In the rows, 128 means zero.
Named moves come first, each a turn or a mirror and shown by rows before and after it. Which of them, in which order, take the first row of each pair that follows to the second? Write the first one first, as in the answered first pair.
move S:
[128  94 192 104 136 172 106 115 117 101 130 135 137 153 104 176 100 158] -> [126  93 190 106 136 177 110 116 113 101 130 135 138 152 103 173  97 156]
[130 139 116 136 117 102 141 144 139 172 114 127  93 126 140 120 139 126] -> [128 141 114 135 119 107 141 143 134 171 118 129  94 126 142 119 135 125]
[ 95 145 105 151 137 117 158 130 103 148 120 166 128 128 147 112 122 108] -> [120 118  97 119 133  75 127 136 151 149 108 119 149 144 139 134 132 105]
move G:
[197 130  88 123  98 113  86 136 149 154 138  91 129 121 137 136 165 127] -> [199 123 114 111  98 116  76 131 152 134 145  85 132 126 128 150 156 134]
[113 154 100 117 136 189 142 130  61 168 151 185 122 109 129 125 166 138] -> [115 143  62 108 136 142 148 140  80 200 128 168 135 121 130 127 179 124]
[137 114  65  99 150  99 186  83 129 158 136 111 131  96 107 122 149 105] -> [144  97  89  73 151  89 172  83 145 136 137  97 139 106  96 141 141 111]
move K:
[166 137  97 156 128 112 123 146 141 151 105 113 122 131 162 129 168 137] -> [178 141 118 155 119 138 108 142 142 135 120 110 121 125 159 132 169 149]
[139 144 121 109 117 150 108 149 115  91 143 174 136  91 156 148 114 130] -> [122 140  91 111 126 115 134 156 117 115 115 184 143 104 160 138 110 113]
[ 93 162 180 102 113 125 149 116 140  91 132 205 119 156 124 157  58 151] -> [ 86 154 157  95 121  92 161 122 154 112 113 196 127 169 125 158  59 140]
Then:
Each pair is two moves apart.
[158 111  96 153 142 127 158 127 142 159 146 152 116 147 133 114 152 121] -> [166  91 119 125 147 110 140 129 169 136 144 128 126 160 118 140 141 122] => G G
[ 97 131  92 114 148  77 143 155 101 173 107 136  90 126 119 130 124 112] -> [ 76 137 114 119 153  96 152 156  86 151 115 152  83 122 115 132 110 115] => G S
[146 151 135 154 116 175  86 126 134 101 151  90  98 135 131 138 159 157] -> [157 153 112 153 112 159  85 128 144 120 145  78 104 136 139 134 170 150] => G S
[142 111 103 112 135  85 116 143 147 124 111 109 153 138 129 131 123 142] -> [114 132 145 142 142 148 135 132 100  93 132 158 128 121 130 115 104 152] => G S
[105  88 175  91 161 101 124 123 151  78 108 118 147 156  91 175  98 127] -> [ 64 114 165 132 171 129 171 118 102  92 105 173 130 143 103 146  86 121] => G K
[113 121 163  94 137 130 116 140 117  95 129 120 139 131 101 140 102 125] -> [113 113 151  86 137 109 122 146 130 105 119 114 144 136 102 142 106 121] => K S
[125 107 116  99 124  58 163 137 164 162  77 132 168 159 124 138 128  95] -> [ 86 130 180 133 135 140 187 125 101 110 113 198 142 137 120 124  97 112] => G S
[ 71 114  92 158 119 109 149 119 112 142 115 168  98 175 108 115 115 116] -> [117 112 160 145  99 163  83 107 128  90 165 135  94 160 101 139 121 151] => K K
[124 127  47 144 124 100 145 125 135 151 114 104 116 121 168 102 164 124] -> [159 121 128 126 111 158  87 111 143  83 166  81 112 110 153 128 159 158] => G K
[170 106 145 123 128 145  96 140 159  90 126 100 133 138 138 124 128 132] -> [144 138 118 165 132 176 134 139 113 117 126 147 114 119 153  89 127 125] => S G
[ 83 108 199 103 146 145 118 153 124  90 122 119 115 121 109 151 106 151] -> [ 52 123 160 128 154 138 160 159  94 129 100 154 110 116 123 125 106 135] => K G
[109  99  89 130 123 105 127 176 136 126 105  69 127 126 119  91 122 121] -> [128 111 129 142 112 162  95 164 122  97 143  69 114 107 121  94 125 145] => K G
[166 133 133 149 101 174 102 117 121 123 154 105  97  90 143 129 142 134] -> [168 132  88 151  97 144 114 125 128 160 133  96 104  96 151 120 155 120] => G G
[ 88  95 128 148 149 140 159 131 120 146 139 141 124 173 120 127 165 108] -> [116  93 157 141 139 167 120 126 128 119 166 123 121 165 117 142 170 122] => K K
[118 103 155 131 131 183 175 135 129  96 157 120 110 134 155 145  94  91] -> [113 116 105 147 132 170 198 139 122 138 140 125 108 128 169 123 112  78] => G G
[165 137 152 149 112 168  99 125 131  97 157 133  90 119 130 125 137 123] -> [162 147  96 163 112 142 119 136 122 151 136 133  88 116 147 103 150 104] => G G
[145 138 111 144 116 121 115 141 128 150 119 142 140 137 149 109 138 133] -> [154 139 124 145 112 137 101 138 128 140 131 140 135 134 144 112 138 141] => K K
[106 148 156 168 130 199 158 127  83 131 144 152 128 107 119 119 120 124] -> [155 112 178 113 120 157  98 129 156 105 148  77 152 130 100 165 130 139] => S G
[142 173  95 140 137 143  84 124  92 128 158 108 128 116  93 128 141 137] -> [147 165  77 135 137 120  84 127 108 141 145  96 134 126  92 130 148 129] => G G
[141 131 182 133 124 172 112 128 110  90 159 123 125 123 106 147 121 160] -> [147 144 172 145 120 184 113 127 101 102 161 130 117 111 113 135 132 157] => S G
[134 135 139 143 128 146 125 118  99 117 143 133 110 118 138 127 130 135] -> [152 122 113 125 123 107 111 126 129 138 129 104 122 126 138 136 141 128] => G S
[103 127 150 159 111 174 145 131  90 126 147 162 119 112 121 110 119 136] -> [142 101 100 121 105  92 116 143 159 161 117  97 150 141 119 130 146 120] => G S
[ 97 122 105 140 150 120 159 135 115 140 107 158 133 134 124 114 124 118] -> [137 120 159 130 131 166 102 126 129  96 154 133 126 124 118 132 135 148] => K K
[141 135  87 110 139  67 168 161 136 164 112 133 126 124 134  87 131 108] -> [151 105 159  73 143  75 135 155 161  96 135 109 137 137 107 130 110 127] => G G
[205 100 133  88 112 130  68 134 154 101 167 116 136 114 131 135 154 142] -> [186 126 146 121 114 182  82 127 112  93 183 152 116  92 136 116 150 149] => G S
[137 106  93 121 159 107 132 139 139 167 116 121 137 140 123 145 105 105] -> [138 101 147 112 159 133 113 130 141 120 137 118 133 141 110 164  90 124] => G G
[133 133 148 139 122 169 111 127 118 101 156 133 113 113 139 128 137 151] -> [131 144  89 151 122 140 128 134 116 151 132 135 114 112 154 105 152 133] => G G
[119  92  87 173 115 131 146 122 121 111 142 176 117 129 128 121 138 105] -> [125  71  79 156 117  97 138 122 147 109 130 157 128 146 119 139 139 101] => G G
[118 139  87 140 127 101 152 140 124 162 100 138 132 123 142 113 135 110] -> [122 157 132 156 120 166 136 129  97 128 133 155 115 102 143 110 130 130] => K S
[120 108  97 111 162 130 124 127 101 105 102 110  83 117 134 117 190  97] -> [111 110 106 116 165 137 134 128  93 101 104 120  82 116 131 114 187  93] => G S
[133 136 163 110 135 159 127 129  85  91 134 125 136 121 125 115 140 166] -> [144 134 162 108 131 159 116 128  95  93 136 112 139 120 125 114 149 168] => S G
[146  84 144 164 108 132  74 112 141  96 136 128 129 141  86 170  91 139] -> [123 115 124 202 114 165 107 107  95 115 137 170 110 122 106 137  92 135] => S G
[136 129 159 129 118 146 117 126 130 108 143 121 119 118 118 138 122 140] -> [152 121 142 127 113 126 107 126 145 123 136 105 127 122 124 139 130 137] => G S
[148 127 127 136  87 121 150 130 127 148 122 137 127 119 149 137 139 100] -> [137 134 130 142  90 130 156 132 120 146 123 147 124 120 151 136 133  99] => G S
[133 136 136 136 116 141 133 130 121 107 136 158 118 125 143 126 137 146] -> [148 127 137 124 115 130 115 132 138 104 139 137 126 130 141 136 141 147] => S G
[179 124 149 148 120 195  78 117 141 126 128 141 129  95 132 104 131 151] -> [190 119 119 141 118 163  73 125 161 151 112 118 139  99 134 103 145 142] => G S
[161 125 103 111 116 107 102 133 156 149 122  84 146 134 128 126 154 127] -> [122 153 148 149 125 183 136 123  94 118 147 146 118 112 128 106 131 138] => G S
[136 115  91 158 130 142 131 150 125 147 107 113 116 117 126 107 153 121] -> [153 106 122 151 125 157 100 144 140 119 123  96 114 116 119 124 153 135] => G K
[137 127 166 126 121 159 105 136 136 117 145 127 102 118 136 141 114 151] -> [155 120 142 113 116 134  91 141 158 138 134 102 111 123 139 141 129 143] => G S
[108  99  98 151 130 117 152 137 109 185 114 122 143 104 140  87 173 121] -> [139 105 153 149 111 170 103 125 113 139 157 106 132  88 133 103 180 148] => K K
[119 170  91 109 145  90 158 135 157 141  74 121 126 155 130 145 121 119] -> [127 157 156  93 146 117 139 123 160  86 102 120 125 157 112 172 102 139] => G G
[152 142  53 148 131 108 141 142 110 210  96 103 129 107 150 103 174  98] -> [200 113 126 106 113 131  63 131 153 145 140  49 137 108 131 148 172 130] => K G
[ 79 103 152 110 145  91 155 136 133 116 111 142 147 146 114 138  91 114] -> [ 77 115 168 128 143 125 158 132 111 106 128 161 135 132 120 130  90 120] => G G
[193 102 148  99 137 108  45 128 177 125 149  68 116 108 103 123 162 134] -> [134 155  99 178 147 158 124 127  85 175 141 160  80  71 135  55 156 117] => S G
[126 112  80 184 128  95 154 152 140 166 105 137 135 144 171 101 182 144] -> [ 95 119 103 199 135 123 179 146 112 146 114 170 127 138 165  94 160 147] => G S
